First come named turns, each shown by rows before and after it. For each pair of rows after them, which turns, in which order, take the first row to the second? The first pair is done for you.
k_302 (before -> after):
[ 15   2   0  16  33 -40  12 -28  13  15  10 -29  21  -5 -32 -19  -2   4
  -2 -11  -4   2  29 -19 -39   3  -7  -5 -23 -15   2]  ->  [ 15   5 -11  23  31 -43  10 -31   4  23  10 -23  24   6 -26 -25   0  13
   9 -14  -4  -3  25 -21 -29  21   5 -10 -19 -15   0]
[  7  -6   7  -4   3  -8  21  -3   6   6  11   4  -2   4 -10  -2   0   5
   0   4   5   6   1  -9  -1   1  -9 -10   1  16   0]  ->  [  6  -7   6  -3   4  -9  21  -3   4   7  11   5  -2   4  -9  -3   1   4
   2   4   6   5   0  -9   1   7  -6 -10   2  16  -1]
[  8  -1   0  29 -21  16 -13  -9 -20 -13  11  15   9   4  29   8  -7 -16
   5  22   8   2 -16   1  -2   0   7  16   7  -3  -1]  ->  [  8  -1   7  27 -19  20 -11  -7 -17 -19   9  11   8  -2  26  10  -9 -20
   2  23   5   7 -13   4  -6 -10   1  16   6  -1  -2]
k_37 (before -> after):
[ -2  -2  12  -2   8  10  -8  20   3 -15   1 -12  -7 -13  -8  12  -3  -7
  -8  10  -1   0  -3   6 -19 -19 -28  27 -12   1  -1]  ->  [ -3   3   5   5  17  20  -3  28 -19  -9  -8  -4   3  19   9  -5  -4  13
  12   6 -14 -11 -12   4   1  -4  -5  19 -10  14 -11]
[ 18   4  22 -25   9  12   7   2  17 -14  11 -14   1 -15 -17  -6  -4   2
 -35   1  17 -16   1 -13 -21 -39 -12  40  12  -6  13]  ->  [ 19  16  19 -19  22  30  14  17 -11 -13  -1  -6  11  23   7 -26  -7  23
 -15  -1  -2 -29  -6 -13  -3 -30  10  33  16  10   1]
[  8  11   8 -15   0   5 -22 -29  -1 -16 -27  -8   2  16   2   2  -7 -11
  17  17 -14   7 -16  17  -9   5  10 -10   4   3  22]  ->  [  7   9   2 -15  -3  -2 -23 -32  -2 -12 -25  -7   2  16   0  -2  -5  -7
  19  15 -10   6 -17  16  -5  13  15 -13   5   2  24]
k_583 (before -> after):
[ -1  10   5  -2  17  16  -2  13 -18 -11 -12  -2   5  16  15  -8 -16  -5
   6   3  -8  -1  -5   7  -6 -10  11  -3   2  12 -10]  ->  [  0   7 -13   9   4   6 -13   2 -25   1  -5   2   3  14  20  -2 -13  -2
  11   3   7  -5 -10   3   1  18  18  -4   7  -2  -6]
[ 12   6  -1  -9  -2  25   4   6 -22   5 -40   0  17  26  14  -7  -4  14
  -3 -13 -41  -6  -5  -8   8  -9  13  13  -5  16  -9]  ->  [ 12   2 -18   1 -14  18  -9  -6 -31  16 -34   5  12  23  21   3  -2  15
   5 -10 -26  -9  -9 -11  14  19  22  13   0   3  -4]
[-11   9  -4 -17  -9   1 -37  -1 -18   9  -7   6 -21  18  -2 -10  14  16
   9  -8 -15  -8  -3   1   1   3  15  10  14   3 -14]  ->  [-13   8  -2 -21  -3  -7 -27  -1 -12  10  -6   7 -16  19 -13 -20  14  20
  11 -15 -18  -9  -2   1   2   2  14   5  12   9 -12]
[ -4  -5 -28   4 -19 -36 -18 -14  -1  26  11  16   7  -6  -7  -2  10  14
  14 -19  29 -12  -2  -3  18  59  22 -19   4 -17  14]  ->  [ -5   7  28 -30  23 -15  29  20  30  -6  -4   3  23   3 -37 -37   5  11
  -2 -25 -17  -4  12   6   1 -24  -1 -18 -14  32   4]
k_96 (before -> after):
[ -1   0 -32  -2 -27 -31 -30  -4   2  -9  -1  -2  14  -1   2   1 -11 -11
   9 -14  23  -3 -18 -12 -23  52   2  17  19 -18   7]  ->  [ -4   8 -30  -5 -12 -29 -14   6  -2  -9  -6   5  28  23   4 -25 -10   5
  23 -23   6 -14 -20 -14 -10  53  16   7  18   2   2]
[-12   5   0  -1   5 -10  13   2   2   6   0  -4   4   2  -7  -3   6  10
   2 -15   5   8   6   2  -4  19  17   0   0  -4  -1]  ->  [-13   3   4  -4   4 -12  11   1   7   5   2  -5   2  -6 -14   0   7   5
  -4 -15   8  10   8   1 -10  14  11   1  -1  -6   1]
[  1  -3 -13   2   0 -36   0 -11 -18   0 -18   6  12   0  -7 -36   1  37
  33 -29   7 -22  -9  -8  17  41  27  -6   4  16  12]  ->  [ -3  -4   5 -16   5 -48  15 -12  16  -8 -13  -2  15 -22 -40 -40   1  26
  15 -33   6 -12   3  -6   2  13   9  -5  -6  23  18]
Pairs:
Each pair is two turns apart.
[  2   0  -7   2   3  15  -1  -9   6 -13   7 -16  -9 -23 -10  18   2  -3
  -6  17  -2  12  17  18 -12 -27 -17   3   0 -19  -1]  ->  [  4   4 -32  21   0  14 -10 -12 -20   4   7  -2  -1   5  12   9   4  16
  19  12   0  -3   6  11  10  16  13  -9   8 -23  -7] : k_37, k_583
[ -5  -3 -12  -1 -16 -24   5 -16   0  11  -2   5   2  -1  -5  -9   7   3
   4 -10  13  -4  -2 -10  14  21   8 -11   1 -14  -2]  ->  [ -7  -5  -7  -7 -12 -28  14 -15  12   9   1   3   4  -7 -15 -11   7   2
   0 -13  11  -2   3 -10   9   9   5 -11  -1 -10   0] : k_96, k_96
[ -1  -5  -3  -9  -1 -17  22 -17  19   8   8  16   7  -1 -30 -24  -2   5
   6 -20  -3   2   7  -6   9  14  13 -13  -6  16  -1]  ->  [  2 -14 -16   3 -24 -12  -8 -29   6  11  10  14 -12 -18 -13  10  -4 -11
   0  -5  18   6   4  -4   3  28   4   1   2 -12   2] : k_96, k_96
[ -6   1  -4   4  20   2  18  16   5  -8  14   5  -2 -15 -14 -23  11  -1
  -7 -16 -25   0  -4  -2  -1 -32 -10  16 -15   9 -16]  ->  [ -4  -6 -34  22  -4 -15  -6  -5  -8  10  23  12  -8 -20   0  -8  13   3
   1 -16   1  -6 -13  -7  10  16   5  12  -4 -17  -7] : k_583, k_583
[ -8 -25  -8   1 -25 -18 -34  -4  12   4  20 -21 -28 -54 -30  17  -4 -18
 -12   0   9   3  14  16 -30  -7 -30  17 -20 -35 -14]  ->  [ -6 -25 -33  22 -33 -12 -52  -7 -21  19  18 -10 -28 -28  -1  17  -5  -1
  11  -2  15 -10   0  12  -9  38  -5  10  -8 -43 -18] : k_583, k_96
[  3   3  -5  10  -2  -7 -17   8 -34 -17   0  18  10  27   4 -10  -1   1
  14   3  -3  -8 -17   4  31  36  21  -7  12  -8   1]  ->  [  5  -8  16  -8 -11  -8 -22   2  -4 -34   6   1  -8 -20 -20  20  -2 -34
 -20  17   7  15  -3  13  -2  -5 -22  13   5 -23  10] : k_37, k_37
[  4  -2  13  -5   8  22   7  14  -1 -16  -6  -3   3   5   8   1  -3  -4
  -7   9 -13   9  -2   4  -7 -32 -15   7  -2   8  -6]  ->  [  4 -11 -18  11 -16  -3 -15 -12  -6   6   8   3  -2  -7  12  16   4   0
   0   7  19   3  -8  -3   3  21  -1   3   6 -23   5] : k_96, k_583
[  3 -21   9   1 -15  -4  16 -10  10   9  13   1  -1 -11 -12   5  -1  -6
  -9   2  19  -3   1  -8  -6  -1   1   9   0 -15  22]  ->  [  2 -15   0   9  -8   4  17  -1  -9  15   7   9   5  15   3  -9  -1  11
  10  -2   9 -13  -4 -11  12  16  19   2   3  -6  15] : k_96, k_96
[-16  17  -8 -10  11   3  10 -10   2   1   5  10  14  12  13 -19 -11  41
  45   1  -3 -20  15   7  11  44  26   2   4  -5  -1]  ->  [-15   7 -17  -9  -7 -16  -3 -28  19   5  18   5   2 -22   0   2  -7  25
  31   5  19 -11  18   6  -2  51  13   8   3 -26  11] : k_37, k_96
[ -1   4  -7 -10   5 -28  26 -18  31  18  16  13  -8 -34 -32 -12  12  15
  12  -3   8   3  -2  -3   3   5  13 -34   2 -10   7]  ->  [  9   0  -6  -1 -14   8  -8 -15   7   8   7   3 -34 -48  -2  34   4 -12
  -2  26  18  16  -6   3 -13 -10 -12  -7   9 -33   2] : k_37, k_96
[  4   7  -5  13 -24   0 -16  -9  -5  20 -17  12 -42 -14  18 -15  19  15
  23  -6   7  13  12 -15  21  27   1  11  21 -16  -2]  ->  [  1  16  20  -1   3  14   8  12   1   7 -28   9 -30   5  10 -40  14  22
  22 -13 -22  12  16 -12  20  -6  -2   8  13  15 -12] : k_96, k_583
[ -5  -8  10 -10   9  -6  12  -9  20 -23  13  16  21  -8 -17 -11   8  15
  -9 -18   6 -15  -8  -1   3  17  17  -7   0  13  13]  ->  [ -3  -5  25 -15  17  13  13   5  19 -35   4   9  18  -5 -12  -7   4   5
 -17 -10  -3  -9  -5   5  -4 -11   5   1  -2  18   8] : k_37, k_37
[  0  -6 -21 -31   7  12  -5  23 -19   5  12   2  -3 -24  -6  -2 -23 -34
  -7  -3   8   3   2  -6  -9 -14  13  44  -1  -8  -5]  ->  [ -1   0 -24 -28  16  17   1  32 -31  10   6   6   7  -2   3 -16 -25 -20
   6  -8   0  -5  -4  -6   2  -5  28  35  -1   2 -11] : k_96, k_96
[ -6  -1   2  -5   0  33 -18   2 -20  -6 -13  17   6  21  33  35  -7 -20
  -2  13   7   6  -1  -8  16 -35 -18  13 -15  -9 -16]  ->  [-11  -4 -24   6  -7   5 -18 -15 -20  16  -3  31  16  31  28  21   1   1
  18  -3  19  -9  -9 -19  35  14   9  -4 -12 -13 -10] : k_96, k_583
[ 14   4   8  37 -18 -15  -6   4 -20   0  12 -16 -15 -30  -5  11  23  -5
  -9  11 -13   6  16  -5  18   3 -19  11 -20 -30  12]  ->  [ 18  12  13  40  -5   9  -1  23 -37  -5   0 -14 -10  -4  10   0  19   3
  -2  15 -29   2  12  -1  25  -7 -13  10 -19 -13   1] : k_37, k_96
[ 21  -1   7  15   9   3   1   1  -9  -5   5   9   3  16  17  22  -3   6
  27   0 -11   2  -1   6  14  -3  18 -10  -9  23  -2]  ->  [ 19   0   7  12  10  -3   7   1  -3  -3   9  10   6  15   9  17  -2   9
  29  -6 -12  -2   0   5  13  -3  19 -15  -9  26  -1] : k_583, k_583
[  9   3   1 -10  -1 -16  -1  -7  21 -10  16  -1   4 -10 -21  -6   0   4
 -17  -2  -4   6   8   2 -11  -5 -13   3  -4  -3  12]  ->  [ 14   7 -18  10  -9   0 -18  -4 -11  -1   9   6   1  11  10   1  -2  12
   1   3  -1  -2  -4   1   5  28   6   4   3 -10   4] : k_96, k_96
[  2 -22  15 -12  43 -26  17  12  16  -7  22  22   1  -8 -12   9 -15   1
   7  -2  -5  21   5  -2  -1  -6  -3  19 -11  18 -16]  ->  [  6 -21  16  -3  40  -1   4  22  -5 -12  13  19  -8  -3  12  25 -21  -5
   7  12  -7  23   1   2  -3 -10  -4  29  -5  12 -20] : k_96, k_37
[  4   4   5 -17   5   5  25  11  -8  -7   5 -18 -10 -23  -4  -1   0 -17
 -16  -8 -35  19   9  15 -22 -25 -18  18 -11   2  15]  ->  [  8   9 -17   6  -5  20   2  11 -49   5   0 -11 -14   1  33   9  -1  -6
   1   1 -28  10  -6  12  -2  13   4  20   2 -10   8] : k_96, k_96
[ -8  -9   7   0  11  11  15  12 -16 -13   1  -7   6   8 -10  -6 -13   1
   0   5 -17   5  -4  -5  -5 -21  -8  11  -5   4  -4]  ->  [ -3 -14 -13  14  -8   5  -6  -3 -27  -2   6  -5  -4   2   2  11 -10  -1
   3   9   3   3  -9  -8   1  12  -1  13   3 -19   1] : k_583, k_37
[  8 -12  12  25  25 -29  15  50  11  -7 -17   7   4  27  -5   5  -5  -6
  26   2 -27  -6 -10  18  29   5  36  -4  -1  14  -3]  ->  [ 10 -12  25  15  27 -22  18  53  20 -18 -18   0  -3  16 -12  11  -7 -17
  12   7 -33   3  -4  22  15 -22  20   5  -5  15  -1] : k_583, k_96
[-10  17 -20   3 -12  -3   1 -11  10  11  18   8  17   9  -2 -15  11   9
  15   0  14 -12  -7   2   8  31  18  -4  -5  -5 -10]  ->  [-11  21  -4 -10   3  -1  16  -4  22   3  17   4  24  10 -16 -30  11  10
  11  -4   1  -9  -1   5   4   7  11  -7 -11  10 -11] : k_583, k_37
[  3   6  -1   2  -2  -6  10   1  -5   0 -11  16  -5   4 -13  -6   5   7
  14 -15  10 -13  -7   0   7  16  14   5  -4  10  -4]  ->  [ 10   7   4   6  -4  16   0   7 -18  -7 -17  11 -12   6   2   6   1  -3
  11  -4   6 -11 -11   4   2   5   6  15  -1   9  -8] : k_583, k_583
[  5 -18   8  16  -9 -13  28  -9   8  -1  10 -26 -27 -14 -16  12   9 -14
 -16 -14  -1   5  11   7  -8   2  13   8   2 -16  15]  ->  [  4 -13  17  10   4 -10  41   2  11  -5   6 -27 -18  -2 -21  -4   8  -7
 -15 -18 -14   4  14   9  -4 -12  14   3   0  -1  11] : k_302, k_583
[  2   0  -3  11 -17 -24   1  -5 -10  10  13 -10  -2 -22 -12   1  -8   4
   3  16   1  17 -13  -8  -6  28  14  -7  -2 -30  17]  ->  [ -1   9  19   0  10 -11  28  17  -3  -3   4 -10  11  -3 -23 -27 -11  14
   5   7 -28  11 -12  -5  -5  -5  14 -12 -11   0   9] : k_96, k_583
[ -2  -5   0  27 -10  22 -36  -6  -5  10  -2  -9 -16  -8  17  29   5 -14
  -9  24   2   1  -7  15  -8  -3  -2  22  12 -22  -3]  ->  [ -9  -6  16   7  -2  -6 -14 -11  33   7   8 -14  -9 -33 -23  13  10 -19
 -21  11   1   7   6  15 -20 -24 -15  15   0 -11   8] : k_583, k_37
[-18   6   8  -1 -22 -29  -1 -12  27   3  30 -10 -18  -2 -54 -13  16  20
 -17 -11  16   3   2 -27  14  15  -3  -8 -29   2  28]  ->  [-14   7 -10  18 -35 -14 -22 -13  -4  11  22  -1 -25  17 -21   1  14  26
  -1  -4  24  -4 -11 -29  28  45  13  -7 -20  -9  23] : k_96, k_96
[  0  -9 -30  17 -20 -49 -10  -4   7  19  12   9   6 -10  -7   5  14   8
 -11   3  17  -2  -9 -12  -1  42  18 -19  20 -24   8]  ->  [ -1 -13  -3  -1 -17 -45  -2  -2  33   2  13  -5   0 -36 -29  13  13 -10
 -35   8  13  10   0  -7 -23   1 -10  -8  13 -22  12] : k_96, k_37
